The rows below fall into families. The same turns and mirrors carry the whole set onto itself and the rows of a family onto each other. For each named row, which other rows are in its family? Write them in the order they are listed.
These 40 rows form 5 families of 8 rows each.
virog: [-24   1  18 -12   0  -2  23  -4  50   3 -22   8 -23 -22   4  37 -11 -15
  23 -12 -35  -4 -35  -5  31  14   6  37   3   4  10 -12 -16   0 -42  16
 -13   1  22  29 -58  16  14  12 -16 -10  -2   1  34   2  33   6   3  -8
 -14   5  35 -33  18 -12]
Zikin: [-31  -8  63   4 -21   5   6   8  28  14 -29 -24 -33  -4   4  36  33 -13
  35  -8  -8  24 -21  -7   0  -7  35  37  31  18   2 -14  -2  24 -20  32
 -15  -8  31  -8  -3   8  19  35 -10 -18  -1  -6  23  25  16 -31  14 -13
 -18   7  23 -30  15  -2]
gizu: [-17  22  38  12 -35  -6 -15  10  27   0 -32   6  -6  -3  35  46   7  -5
  47  14  -8  12 -41  -1  21   4  17  24   4   5  27 -24  14  -5 -16   4
 -25   3   1 -14 -45  22  14 -21 -18   3  19   9  13  16  20 -19  10  14
   1  30  43 -18 -31   9]
til: [-37 -13  53  -1 -17   7  -4  21  22  17 -38  -6 -31   0   2  29  31 -30
  34   8 -18  15 -29 -16 -13 -20  20  26  30  13   9   5   1  25 -29  31
 -24  -6  28  -2 -17   8  28  29  -1 -12   8  -4  24  24  10 -35  19 -26
  -9   5  21 -25  25  -2]
Leb: [ 14  11  51  16 -36  -6 -26 -18  25  -1 -21  -1  -2  -5  15  10  24   5
  12   0  -8  10 -10  -5 -12 -16  11  10  25   0  -1 -18  31  25  18  -4
 -33  -9   7 -17   2  22   2  -8  -6  34  11  20  17  44 -16 -21  -2  -7
   6   7  18 -11   6  25]
Tapi: [ 11 -20  23  17 -23   8  16 -11  28   8 -23 -15 -26  -9   1  15  11 -24
  52 -24  -8 -18 -41  11  13  29  30  30   5  18  -4 -27  -4  18 -12   7
 -30  -1   2  12 -13  20  -4   6 -24  -5   2  -6  16  16  15 -17  -7  -5
   4  -8   2   7   1   6]
zuvof: [  4   8  51  12 -35   0 -16  -2  17   8 -24   1   0  -5  11   8  25   4
  19   9 -12  10 -21  -5 -30 -19  18  12  18  11  -7 -17  32  32  25 -16
 -21   1   2 -17  13  20  17  -4  -6  22  12  -1  14  43 -17 -31   9 -13
  12  27  16 -14  -4  24]
bov: [ 13  33  15  10 -18 -10  -3 -22  49  -9  -7  13   1 -17   7  16 -16  15
   2 -18 -45  -7 -27   3  10  13   2  10   5  -2  -3 -18   8  22  10 -31
  -9   9 -11  23 -41  36  22 -15 -18  22  -3   3  25  36  10   9  -4  -6
   9  33  36 -16  -2   7]
labap: [-42  25  53 -14 -26 -30  -3   6  39   2 -46   1  -1 -13  18  44  18   9
  -2  16 -46  27 -26  -9  -5 -29   7  13  15   6  -3  -4  10  14   4  -8
 -22   8  30  10 -40  13  17   3   0   4  10  12  31  32  22 -18   6 -11
 -14  33  42 -58  15  16]
vipe: [ 11   3  57  15 -34 -10 -11  -4  27  -1 -11 -13  -1   6   9   2  21   8
  17   4 -16  10  -8  -1 -27 -14  20  12  15  12  -9 -23  25  30  10  -7
 -16 -12  19  -8   5   9   8  -9  -7  22  17  12  17  38 -23 -26   3  -9
  13  13  20   0 -13  19]
Lezat: [-21  29  46  13 -27 -11 -19  -1  25  11 -38   2 -15   0  39  49  13  -6
  51  20 -11   7 -42   9   3  -1  27  28   9   0  14 -11  -1  -3 -15   3
 -26  10   0   6 -33  16  13  -6 -14   7  22   3  22  19  30 -21  13   5
  -5  23  45  -9 -40   7]
kopob: [-29  20  50 -21  -9  -7  -8  -1  36  -6 -44   9   2  -6  10  42  19   5
  -1  14 -33  16 -15 -11 -15 -40 -14  15  14  10   3  13  15   9  -8  -7
 -13   0  16  -1 -33  20  24  12  15   8   1  13  40  31  14 -12   9 -12
  -3  20  43 -65   6  10]
gami: [  7 -20  32  -9  -8  12   7  -5  51   7 -17   5  -9 -25 -16   3  -8  -9
  -7 -19 -37  -5  -7 -11  -6 -12   9  31   9  27 -24  -1  13  36   0 -13
  -2  -4  18  31 -16  18  16  21 -13   0 -18  -8  34  23  10  -5   4 -29
   6  -6  17 -35  41 -11]
vama: [-26  26  37   9 -28 -15  -1  -2  17   4 -30   5 -15  -3  33  44  22  -4
  47  16  -8  11 -49   2   8   7  14  17  13 -12  27 -27   3  -5 -17  11
 -31   7   7 -19 -28  19  15 -15  -8  12  27   8  14  20   6 -20  10   8
  -7  37  35 -12 -27  22]
Fizu: [ 12  29  12   2 -13  -7   6 -17  51 -10 -27  18   5 -20   5  20  -9  14
  12 -11 -45 -11 -30 -10   8   9 -15  12   6   5  -2  -4  -9  23   0 -19
 -13  26 -15   9 -42  44  10 -15 -20  27  -1   1  31  17  -2   9 -10   7
  10  27  33 -24   1  10]
zemuf: [ 22  27  44  10 -45   7  -9   1  18  -5 -23   0  -8   0   2  16  16   5
  20  10  -6  11 -14 -11 -17 -19   9  12  29   2  -3 -12  29  31   1  -7
 -25 -12   9  -6   6  23  10  -9   2  17  15  13   5  27  -9 -42   9  -6
   2  26  -1  -2   7  31]
kasum: [ 16  29  10   7 -16 -16   3 -27  43 -27  -9  10  -5 -17  18  20  -2  21
  12 -11 -39  -3 -23   5   9   6 -10  11   3  -7   2  -5   3  14  10 -32
 -22  17 -10  13 -39  34   2  -7 -32  17   9  -1  27  19   6   1 -10  -2
   9  30  38 -17   7  16]
lebef: [-33  -4  17 -16   0   3  32  11  44  13 -25  11 -23 -22   1  37 -10 -17
  28  -2 -38  -3 -46  -5  14  11  11  37  -3  14   3  -9 -15   6 -35   2
   0  11  17  29 -47  14  29  16 -14 -23  -2 -20  29  -1  33  -4  14 -13
  -9  24  34 -36   6 -12]
tene: [-32  28  47 -18 -14  -9 -11   3  39   1 -23  24   3 -18  15  32   3  13
 -12  18 -40  25 -15 -22 -10 -33  -7  18  17  -4   7  -2  21  14  -5  -8
  -2   4  21  -1 -31  17  36   2   3  17   7   6  32  25   2  -9  19 -16
  -5  38  50 -55  13   6]
Bulom: [-31 -22  57  -1 -23   5   0   9  18  18 -18 -10 -29  -7  13  26  23 -26
  29   6  -2  18 -25  -1  -7 -12  37  35  14   8   5 -25  26   8 -15  20
 -19 -25  38   2  -2  -8  20  23   0 -15   9  -2  15  25  19 -35  21 -27
 -13   3  20 -23  13   3]
fim: [ 20 -16  21  12 -23  15  14 -19  30   9  -7   8 -27  -5   8  15  12 -23
  48 -30  -4 -17 -30   1  15  33  28  33  17   9 -10 -24   4  17 -15   3
 -14   8 -10   6  -8  17  -5   1 -22   1  -6 -11   6  16   3 -31  -3 -10
   4   2  13   0  -8   7]
Manem: [  1 -21  22 -13 -11   9  24  -6  43   1  -8   8  -9 -28 -24  -2   2  -4
 -10 -23 -36   0 -13 -19  -2  -3  -5  20  13  15 -10 -17  17  35  -2  -3
  -8  -8  25   7 -11  20  19  14  -6   5 -12  -3  26  23 -13  -4  -1 -26
   2   9   7 -37  53   5]
Detu: [-27  20  30  15 -23 -10 -14  -8  26  -9 -23   9 -10 -10  25  28  15   6
  49  19 -11   5 -33   1  18   5  18  16  12 -16  27 -25   4 -18 -23  16
 -28  10  23 -12 -34  26  19  -9 -13  12  20  18  16  18  17 -32  13   0
  -5  12  56 -19 -29   9]
faso: [-34 -26  54 -10 -19   8   8  15  20  20 -39  -4 -26 -11   9  30  31 -27
  38  13   0  15 -27 -13  -9 -17  21  38  18  17   6 -12   8  10 -27  32
 -24  -7  35 -12  -4   1   9  23  -3 -10  14  -4  24   9   7 -34  15 -14
 -12   0  18 -32  14   7]
ribig: [  5 -14  34 -11 -10  -2  23   2  40   5 -17  12 -25 -25 -15  10   2   8
 -11 -20 -25   2  -9 -22  -4  -9  -2  33   7  16 -17 -15   8  47   0  -1
 -14  -5  17  22  -4  15  17  22   9   9 -15  -2  31  34   0  -6  10 -30
  -5  26   4 -38  46  10]
marat: [-31  28  57 -12 -12 -17 -13   6  41   2 -38   8  -2 -14  10  41   8   3
  -6  20 -47  27  -8  -4  -3 -29   2  18   8  -4   3 -11  10  17  -1  -7
 -21 -12  29   4 -33   7  29   5   7   2   4   9  31  32   8  -1  17  -2
  -8  40  37 -49  24  36]
fako: [-30   6  12 -14  -2   9  17  -3  41  12 -35  23 -22 -32   6  44  -6 -20
  22  -8 -29  -2 -47 -10  29  10   3  36   7   3  12  -6  -9   3 -27   6
 -16  15   4  20 -49  27  23  17 -14 -12  -8 -11  30   5  38   0   8 -10
 -17  18  34 -47  26  -7]
povis: [-34 -20  59  -6 -21  13   1  19  26  37 -37   0 -19  -9  -1  27  16 -33
  28   8  -8   9 -32 -14  -7  -9  33  37  17  21   0 -23  15  17 -27  31
 -11 -13  34  -1  -5   3  29  14  11  -5   0   1  20  24   9 -26  21 -18
 -12   2  13 -30   6  -3]
noti: [ -3 -15  30 -12  -1   4  21 -18  40  10 -13   3 -18 -24 -18   0   5  -7
  -7 -18 -39  -6 -15  -8 -17  -9   6  24  18   9 -25  -3   2  38  -1  -4
  -6   0  24  26   1  16  16  28  -3   8 -10 -10  34  29  -4  -7   2 -35
  -4   1   9 -29  44   4]
Duti: [ 18  21  16   2 -20  -9   8 -30  48  -6  -9  16   7 -28  13  18 -17  18
   7 -12 -30  -8 -27   6  15  15   3  22  -8   0  -5 -33  15   7  11 -31
  -9   7  -3  14 -29  30   5 -21 -20  25   2   3  23  20   7   9  -6   5
   6  27  33 -23 -11  15]
sazib: [-42 -19  26 -10   7  -8  16  -9  50  15 -23  10 -17 -28  13  29  -1 -16
  20 -14 -40  -4 -41   1  18  14  14  36  -7  13   5 -17 -15  -1 -19   6
  -8  14  15  18 -49  12  20  16 -22  -4  -5 -14  41  16  26  15   2 -13
  -3   6  53 -44   6 -18]
maniv: [-25  22  37  11 -28   0 -18 -10  28   6 -29  -3   0  -1  30  36  13 -20
  52  16 -22   6 -46  13   7   4  25  14  16  -1  21 -13   9 -16 -16  -1
 -19   7   7 -11 -41  21  14 -15 -29   2  25   2  16   9  15 -20   1   9
   2   5  49  -8 -34   2]
Bup: [ 22 -17  16  14 -10  29   9 -15  28   8  -1   8 -22 -14  -2   4  -3 -20
  43 -20   0 -19 -29  -2   7  24  16  34   7   9   5 -24   6  17 -21   9
 -10  -5  -5   3  -4  22  15   5 -19   9   0 -13  16  12  -3  -9   6  -9
  12  -2  11  12  -1  -5]
lazev: [ 25   4  48  13 -37   1  -4  -2  19  10 -30   5  -2   0   3  17  17   1
  25   3 -22   8 -16   0 -27 -12  19  17  28   0 -16 -13  37  30  12 -13
 -27 -11  10   8  13   8  20 -11  -3  21  14   1  12  36 -24 -33   2 -17
   7  22  10 -22  -1  22]
kas: [ 12 -20  13  14 -25  15  18 -14  27   8  -9   1 -22 -12   6   4   7 -14
  48 -23   0 -20 -47  -7   5  24  21  30  14  18   0 -17   5  15 -16   7
 -12  14  -6   8 -11  28   1   3 -27   9   6  -7  17  12   8 -23  -4 -19
   6  -8  16   3 -12 -22]
Ref: [-40  23  47 -14 -15 -17  -8  10  38   1 -38   2   3 -23   8  32   3  12
  -8  27 -41  24 -26 -11 -13 -38  -4  16   5   6  12  -4  11  13  -2  -3
 -19  -6  34   5 -35  20  36   6   2  11  16  12  41  27  13   6  16 -11
  -7  29  41 -47  22   4]
nemon: [-45   3  20 -13   1  -1  10  -6  49  -1 -17   4 -22 -27  12  32  -3 -11
  15  -6 -24  -2 -41 -10  31   7   3  33  -7  15  18 -15 -21   1 -28  12
  -6  13  14   3 -57  30  11  20 -16  -9  -6  -1  36   7  41   8  10  -2
 -10   8  44 -24  13  -9]
fas: [ 10  16   6  -3 -15  -7  -1 -16  41  -4 -18  34   9 -24  12  11 -18   1
   7   4 -39 -17 -33  -4   2   3 -13  10  -9  -3   1 -13  18   7   3 -32
 -19  10  -7  20 -41  27  11 -26 -11  32  12   5  24  18   0   6  -2  -7
  16  24  30 -17  -3  15]
tamo: [  8 -14  20  22 -27   5  13  -7  32  17  -1   2 -26 -21   5   4  -6 -18
  42 -17 -13 -11 -42   3  17  35  38  34   8   5  -1 -42   1  23 -10   7
 -21   3  10  11 -11  16   9  -5 -35   5   9 -12   8  12   4 -13   2  -9
   1  11   9  18   9   3]
Mamod: [  7 -12  39 -15 -14  10  20   0  43  18 -23   1 -13 -16  -9  19  -1 -17
  -9 -22 -35   2 -23 -12 -15 -10   4  32  10  31 -26  -4  13  49   6 -17
  -6  -9   1  22 -11  10  12  17  -9  -1 -10 -17  31  25  -1   6  -1 -19
   3  18  -3 -29  41   3]

Same family as Mamod: Zikin, kopob, zemuf, Detu, sazib, fas, tamo
Same family as maniv: Leb, labap, Fizu, lebef, Bulom, ribig, Bup
Same family as lazev: til, Tapi, gami, vama, tene, Duti, nemon

The rows below fall into families. The same turns and mirrors carry the whole set onto itself and the rows of a family onto each other. For each named row, which other rows are in its family? Write them in the order they are listed.
These 16 rows form 4 families of 4 rows each.
tana: [ 13  22   4  19 -20 -11  -5  28  -4  -2  -1  -3 -18   6  18  11  16  -7
 -15 -10 -18]
tul: [ -5  31  -2 -20   4 -14 -10  42  13  -3  35 -20 -11 -25  16   7   1 -15
  11 -11   6]
bomit: [-20 -20 -15   2  21  -8  -4  21   3  10  33   3 -29  -4  -4  10  -7  -9
 -17 -18 -28]
Dip: [ 20 -17  13  -7 -23 -11 -24   9   6  -7  27  29   0  10  -7  -2 -32 -26
   7  16 -29]
vinav: [ 26  -7  22  -4 -32 -10 -28   7  -2  -8  21  29   2   8   3  -5  -9 -23
  17   6 -19]
toben: [ 14 -23  15 -11   3 -10 -27  16  12   4  40  33   8   4 -12  -8 -22 -22
   6   8 -22]
dav: [ 19 -10  26  -6  -7  -8 -33  15   6   2  35  32  12   2  -1 -11   1 -20
  20  -2 -12]
momib: [ -8 -24  -2 -24  -3 -26  11  27  13  14  39 -19  19 -10 -19  -4  -1 -23
  16 -11 -23]
kifo: [ 26 -16   1   7 -27 -17  14  14  19 -27  -7 -13  18  -9   1  11   1 -15
  19  -5 -17]
tum: [  4 -11 -14  18  -6  -7   5  17   5 -14   2   0 -32   4   5  21 -18  -6
 -26  -3 -33]
tovim: [ 17   2  11  -8 -14 -24   9  34  20   4  16 -19  32  -7  -5  -2  21 -17
  19  -9  -9]
Sev: [-13  13   4   0   6 -12 -12  30  -6  23  31  -4 -18  -2   9   1  28  -6
  -6 -24 -14]
Tak: [  0 -41 -14  -9 -19 -18  17   7  14 -16  17 -15   6 -11 -14  11 -23 -21
  16  -7 -32]
kovin: [  0   6 -20  -8  -8  -8   1  23  16 -30  17 -17 -29 -23  13  22 -38 -17
   3   0  -8]
Nas: [-17   5 -17 -23  12 -12  -4  32  16  -9  43 -18 -25 -26   5  11 -28 -18
   5  -8  -6]
vobak: [ 12  31  -5  -4 -16 -11  -5  35  13 -24   9 -20 -17 -23  25  16 -10 -14
  10  -4   4]

Same family as momib: kifo, tovim, Tak
Same family as tul: kovin, Nas, vobak

